grid =
  10.821    -1.623   -31.379  -203.497    83.060    -8.437  -160.688  -123.224    -2.107  -166.783   -69.232  -130.642    93.905  -175.935
  58.863    12.928   -93.736  -114.046   191.715    41.705  -111.469   -43.947   -34.131   -91.428   -34.585  -131.252    89.360  -137.290
 -14.462   -17.097   -71.280  -126.397    73.570   -26.234  -167.123   -34.353   -16.189  -162.082   -59.439   -93.947    80.330  -126.455
   7.596   -33.208   -88.428  -161.441   173.188   -14.092   -53.493   -31.536   -13.798  -109.586   -95.595  -145.828    39.456  -171.331
  77.610    91.752  -101.702  -197.161    59.170    36.476   -89.492   -30.319   -24.677   -44.005  -110.673  -141.679   121.658  -125.490
 -41.185     5.470  -116.917  -134.440   138.205   -48.500   -73.360    -5.422   -99.862  -102.382   -33.733  -162.234   126.319  -167.919
 -16.811    18.484    -1.489  -125.732   176.133    10.190   -90.173   -68.760   -46.691  -152.657   -38.772  -117.499    44.061  -252.584
  88.823   -18.602  -137.156  -161.382   162.148     4.357   -84.776    -0.709   -65.464  -101.207   -22.327  -131.798    95.222  -161.820
  15.910    -8.289   -45.508  -126.105    27.174    11.734  -128.267   -44.823   -37.409   -78.068   -50.085  -203.171    92.793  -135.521
 -15.557   -11.078   -75.896  -144.705    75.078   -26.989   -84.681   -29.424    52.700  -124.793  -151.884  -187.383    81.174  -132.819
  -5.703    21.654   -40.657  -167.892   100.818   -13.231   -12.367   -91.294    11.771  -103.449   -54.093  -123.334   104.786  -188.426
  19.612    11.313   -59.050  -200.138   176.622    19.772   -67.445   -13.619   -38.511  -198.233   -86.546  -101.357   102.269  -149.739
   0.260   -38.899  -130.131  -163.429   144.806   -12.561   -46.243  -106.093    27.864   -68.895   -15.230  -117.685   109.737  -153.483
 -30.654    51.453   -94.227   -69.421   176.599     5.956   -93.897   -28.007   -52.768  -131.570    48.626   -98.673    79.439  -137.999
  56.376   -14.406   -38.080  -219.457    88.193   -47.516  -121.364   -31.867   -58.521  -130.701   -23.321  -139.216   130.264   -87.212
 -10.351    -6.968  -104.112  -147.374   125.913    38.532   -40.531   -32.598   -10.909   -23.849  -109.741  -156.273   128.806  -160.069
grid[0,0] = 10.821
grid[3,4] = 173.188
grid[9,7] = -29.424
grid[4,10] = -110.673
grid[15,0] = -10.351
grid[11,9] = -198.233
grid[:, 0] = [10.821, 58.863, -14.462, 7.596, 77.610, -41.185, -16.811, 88.823, 15.910, -15.557, -5.703, 19.612, 0.260, -30.654, 56.376, -10.351]
grid[15,13] = -160.069
grid[:, 5] = [-8.437, 41.705, -26.234, -14.092, 36.476, -48.500, 10.190, 4.357, 11.734, -26.989, -13.231, 19.772, -12.561, 5.956, -47.516, 38.532]
grid[3,12] = 39.456
grid[8] = [15.910, -8.289, -45.508, -126.105, 27.174, 11.734, -128.267, -44.823, -37.409, -78.068, -50.085, -203.171, 92.793, -135.521]
grid[15,6] = -40.531
grid[0,4] = 83.060
grid[8,13] = -135.521
grid[1,7] = -43.947
grid[12,8] = 27.864
grid[7,9] = -101.207
grid[2,0] = -14.462
grid[13,12] = 79.439
grid[5] = [-41.185, 5.470, -116.917, -134.440, 138.205, -48.500, -73.360, -5.422, -99.862, -102.382, -33.733, -162.234, 126.319, -167.919]
grid[:, 11] = [-130.642, -131.252, -93.947, -145.828, -141.679, -162.234, -117.499, -131.798, -203.171, -187.383, -123.334, -101.357, -117.685, -98.673, -139.216, -156.273]
grid[12,11] = -117.685
grid[1,8] = -34.131
grid[4,12] = 121.658
grid[:, 10] = [-69.232, -34.585, -59.439, -95.595, -110.673, -33.733, -38.772, -22.327, -50.085, -151.884, -54.093, -86.546, -15.230, 48.626, -23.321, -109.741]
grid[7,5] = 4.357
grid[9,5] = -26.989
grid[8,7] = -44.823
grid[2,1] = -17.097
grid[6] = [-16.811, 18.484, -1.489, -125.732, 176.133, 10.190, -90.173, -68.760, -46.691, -152.657, -38.772, -117.499, 44.061, -252.584]
grid[1,0] = 58.863
grid[14,11] = -139.216
grid[2] = [-14.462, -17.097, -71.280, -126.397, 73.570, -26.234, -167.123, -34.353, -16.189, -162.082, -59.439, -93.947, 80.330, -126.455]
grid[14,7] = -31.867
grid[14,2] = -38.080
grid[3,7] = -31.536
grid[10] = [-5.703, 21.654, -40.657, -167.892, 100.818, -13.231, -12.367, -91.294, 11.771, -103.449, -54.093, -123.334, 104.786, -188.426]
grid[13,6] = -93.897
grid[:, 2] = [-31.379, -93.736, -71.280, -88.428, -101.702, -116.917, -1.489, -137.156, -45.508, -75.896, -40.657, -59.050, -130.131, -94.227, -38.080, -104.112]

m =
[[-9, -23, 26, 49, 33, -24, -17, -18],
 [31, -23, 32, 39, -11, 13, -18, -2],
 [25, -23, 38, 43, -15, 19, -19, 4],
 [17, 34, -20, 9, 7, -26, 22, -16],
 [12, -20, 37, 48, 16, -14, -6, -1],
 [44, -5, 42, 29, -21, -4, 13, 36],
 [29, -24, 41, 45, -14, 11, -17, 6],
 [25, -22, 26, 31, -9, 34, -23, -10],
 [20, -21, 19, 25, -7, 34, -23, -17],
 [45, 37, 25, 5, -16, -23, 38, 42],
 [48, 36, -15, -11, -24, 17, 10, -5],
 [47, 26, 38, 17, -19, -23, 36, 45]]
m[-12,0]: -9
m[-8,0]: 12
m[-11,-5]: 39
m[-2,-8]: 48
m[10]: [48, 36, -15, -11, -24, 17, 10, -5]
m[-7,0]: 44
m[:, 7]: [-18, -2, 4, -16, -1, 36, 6, -10, -17, 42, -5, 45]
m[2,-8]: 25
m[:, 2]: [26, 32, 38, -20, 37, 42, 41, 26, 19, 25, -15, 38]
m[:, 5]: [-24, 13, 19, -26, -14, -4, 11, 34, 34, -23, 17, -23]
m[5]: [44, -5, 42, 29, -21, -4, 13, 36]
m[-5]: [25, -22, 26, 31, -9, 34, -23, -10]
m[8,-2]: -23
m[2]: [25, -23, 38, 43, -15, 19, -19, 4]
m[-11,0]: 31
m[0,-5]: 49
m[-10,5]: 19
m[11,5]: -23
m[9,1]: 37
m[10,-5]: -11
m[6,5]: 11
m[-4,-6]: 19
m[-3]: [45, 37, 25, 5, -16, -23, 38, 42]
m[-3,-6]: 25
m[-12,5]: -24
m[:, -4]: [33, -11, -15, 7, 16, -21, -14, -9, -7, -16, -24, -19]
m[-8]: [12, -20, 37, 48, 16, -14, -6, -1]
m[-1,0]: 47
m[3,2]: -20
m[-1,-1]: 45
m[0]: [-9, -23, 26, 49, 33, -24, -17, -18]
m[-10,4]: -15
